In the rows, 128 means zero.
Each row of M is roughly a mix of the hidden directions of one of 4 groups.
M (146 x 10):
[[209  91 132 131 102 113 111 109 147 149]
 [121 173 123  85 121 100 126 163 178  85]
 [151 121  73 135 139 156  77  90  86 125]
 [154  92  95 190 121 105  93 159 144 147]
 [164  99 169 161 121  76 150 129 160 162]
 [122 169 108  72 190 133 121 132 163 127]
 [128  94 144 187  67 125 133 122  90 143]
 [ 76 159 106 136 118 118 173 105 113 184]
 [117 143 196  90  89 153 139 105  99 143]
 [120 115 111 114  82 157 203 136 154 143]
 [139 108 128 152  78  76 112 181 114 101]
 [130 125  67 164 169 114 130 165 171 115]
 [128 162 124 143 161  67 149 133 122 188]
 [117 109  84  68 101 132  97  93  96 111]
 [ 40 149 106 115 154 148 116 133 114 131]
 [152  96  92 188 119 103  93 160 145 153]
 [151  96 104 140 106 122 169 180  76 107]
 [119 154  92  68 184 137 110 141 152 111]
 [125  80 112 148 108 120  49 152 131 141]
 [125 152 129 134 100  64 156 174 117 171]
 [120 144 149  80 168 122 149  75  84 107]
 [127 154 167 155 152  79 168 136 107 176]
 [ 55 167 149 107 119 118 173 132 128 110]
 [154 126 129 106 109 162 188 141  77  94]
 [115 176 125 129 123 154 202 110 161 142]
 [130 108 141 170  69  83 133 165  97 121]
 [154 111  66 142  97 163 174 152 135 149]
 [130 123 138 134  36  96 105 138 133 133]
 [146  93 132 180  70  97 125 156 101 142]
 [150 134  94 136  87 172 159  67 120 144]
 [ 96 178 151  72 139 144 176 113 131 114]
 [124 105  57  95 118 152  78 124 141 109]
 [136 113 126 111 182  97 121  81  68 129]
 [120  98  93  88  93 157 189 102 123 130]
 [ 81 163  96  83 123 173 119 117 101  99]
 [134 133 140  80 147 168 140 117 112  55]
 [ 90 142 156 134 138 182 114  64 123 104]
 [122 162 158 105 162 115 157  91  78  88]
 [ 99 160 181 143  73 135 111  85 136 112]
 [117 137  97  99 159 149 109  71  76 104]
 [119 123  56 120 144 141 126 143 167  74]
 [100 167 154  63 127 150 165 101 120 106]
 [125 162 126  90 128 105 102 163 181  79]
 [121 114 123 100  86 156 201 135 161 141]
 [158  92  99 193 125  99  94 153 138 148]
 [166  98 161 182  84  98 132 127 138 160]
 [129 110 170 182  82 126 125  89 127 169]
 [119 147 192 139 113 126 117  70 169 140]
 [132 119 147  98 175 119 130  73  69 111]
 [124 166 105  75 180 136 109 145 154  89]
 [ 78  84 122 157 133 135  94 145 103 181]
 [164 114 103 127 127  73 152 192 127 152]
 [124 102 117 110  67 162 178 123 164 150]
 [167 110  99 111 118  74 138 190 142 142]
 [134 138  97 124  88 179 169  79 147 151]
 [159 162 107 186 115 130 187 149 114 137]
 [119 149 121  77 186 166 125  96 159 108]
 [106 124 122  90 100 160 157  83 182 155]
 [ 97 115 123 126 153 104  60 127 179 155]
 [129  87 134 125 143  92  66 153  83 103]
 [159 166 140 176 126 121 181 174 147 139]
 [148 129 140 188 130  78 127 150 128 185]
 [188 154  98 155 122  89 112 137 171 155]
 [ 99 159  96  77 188 149 117 133 131 101]
 [138 114 102 133 130 157  87 153 109  52]
 [ 87 106  98  63 117 143 152 156 102 152]
 [109 106 126  91 103 173 139 118 112  57]
 [108 143 132 136  38 121 106 138 105 110]
 [119  73 177  98 120 147 109 152 117  78]
 [ 70 155 122 107 157 177 134  91  99 110]
 [160 101 116 157 110 104 156 172  69 106]
 [141  74 154 127 121  84  72 151 102 113]
 [149 107 133 144 108 105 177 180  79 103]
 [ 96 172 192 132 117 112 119  85 159 130]
 [124 172 162 102 161 130 156  87  88  92]
 [ 79 127 156 119  82  79 139 146 161 159]
 [194 134  95 157 169 161 110 108 109 115]
 [116 168 137 116 189 115  97  86  95 102]
 [166 167 167 168 131 107 132 113 159  78]
 [210 126 160 145 108 108 142 113 149 102]
 [140  72 111 154 128 125  77 160 121 177]
 [209 133 148 150 109  96 126 126 164 114]
 [ 86 135 168 167 154  88 155 143  92 100]
 [112 146 109  89 210 155 128 115 143 121]
 [191 137 124  82  97 101 129 109 174 119]
 [162 127  74  71 132 173 140 124 146 149]
 [112  76 113 156 153 164  88 131  85 160]
 [142 140 173 151 127  83 132 119  96 193]
 [143  99  76 150  94 156 128 163 167 165]
 [171 165 130 186 117 127 176 158 137 142]
 [114 134 120  81 123 185 129 112 152  67]
 [ 84 190  87 137 148 130 160 106 120 155]
 [100 121 126  73 108 158 169  85 167 140]
 [ 55 112 152 134  99 108 156 142 115 170]
 [107 128 110  78 123 182 130 119 143  67]
 [174  94 135 165 148 133  66 158 135 107]
 [138  92 178 190  87 116 121 102 127 133]
 [116 127 112 128 114 163  67  87 173 161]
 [ 97  85 177  76 100 135 136 143 122  93]
 [113 142 141 112  70 180 137 150 174 101]
 [138 107  67 148  85 172 141 146 147 159]
 [161  68 104 141 139 146  77 149 110 160]
 [135  83 104 141 110 130  45 133 131 144]
 [116 154 172 145  52 124 104 101 138 120]
 [142  96 178 174  92 103 120 128 129  78]
 [126 146 205 122  83 136 140 119 109 166]
 [ 44 130 136 122 153 157 133 140  94 110]
 [ 97 119  53 102 126 138 139 158 146  88]
 [106 157 103  75 193 153 125 126 137 101]
 [121  93 149 106 106 186 120 116 108  68]
 [120 163 135 119 115 151 210 124 164 140]
 [175 115 174 159 120  79 143 133 169 150]
 [137  95 134 156 124 153 163  87  75 171]
 [184  82  96 144 146 149  81 137 113 150]
 [126 112  67 138 165 150 119 149 166  79]
 [170 109 145 154  70  79 121 156 147 145]
 [129 120 186 169  88 131 139  76 137 155]
 [ 85 146  84 100 139 180 109 123  89 103]
 [119 163 146 139 175 106  67  88 109 117]
 [147 135 142 186 138  79 133 150 134 185]
 [160  86 112 150  82 137 141 192 140 143]
 [180 161 132 167 121 130 187 140  94 118]
 [163 147  93 181 103 143 183 150 117 141]
 [129  99 163 120  95 195 113 125 129  79]
 [ 65  90 166  88 100 139 144 108 110 132]
 [119 143 170 148  42 118 122 111 127 117]
 [142  96  67 126 152 122 131 186  93 121]
 [120 102  81  96  96 169 100 126 144  77]
 [126 112  85 108 104 176  99 132 168  77]
 [126 143 136  88 154 172 143 109 107  59]
 [180 138 181 154 113 105 133 115 157  82]
 [131  87 167 131 130  74  81 167 113 113]
 [130 161 141 144 191  95  78 114 102 111]
 [132 158 129 153 157  68 145 138 125 191]
 [ 46 160 113 110 132 135 159 110 112 150]
 [103 132 121  91  87 183 140 140 156  78]
 [151 103  95 198 153  96 119 162 146 134]
 [172 100  96 167 122 114 120 178  82 118]
 [196 146 122 100 143 148 125 102 139  72]
 [174 120 141  85  78 102 180 123 142 135]
 [123 147 121  89 194 167 127  91 161 133]
 [117  92  80  99  97 166  98 130 132  80]
 [127 133 168 151  42 119 114 110 131 116]
 [144 137 160 174 124  85 131 143 119 196]
 [ 72 170 157 109 109 109 183 125 136 108]
 [149 139 175 105  97 165 184 152 111 101]]

Here is one row of each group, with its name. Which group are the others in?
[ 82 138  82 122 113 175 108 126  72 124]
E
[175 181 135 110 119 109 161 112 163  84]
P
[114 108  80  66 126 133  98  94  91 113]
K
[138 115 112 158 100 136 126 175 192 170]
Z

[133 157 104 157 153  75 134 150 151 188]
K
[120 138 160 125 120 116 186 179 181 140]
Z
[177 129  95 150 107 146 179 128  75 115]
Z
[150 110  84 118 198 117 150 170 121 144]
E
[124  97 125 129 146 196 107  79 125  90]
E
[ 45 158 111 112 138 142 156 114 106 146]
P
[147 105  91 188 178  94 125 153 137 124]
K
[166 111 105 169 138 112 103 189  88 118]
Z
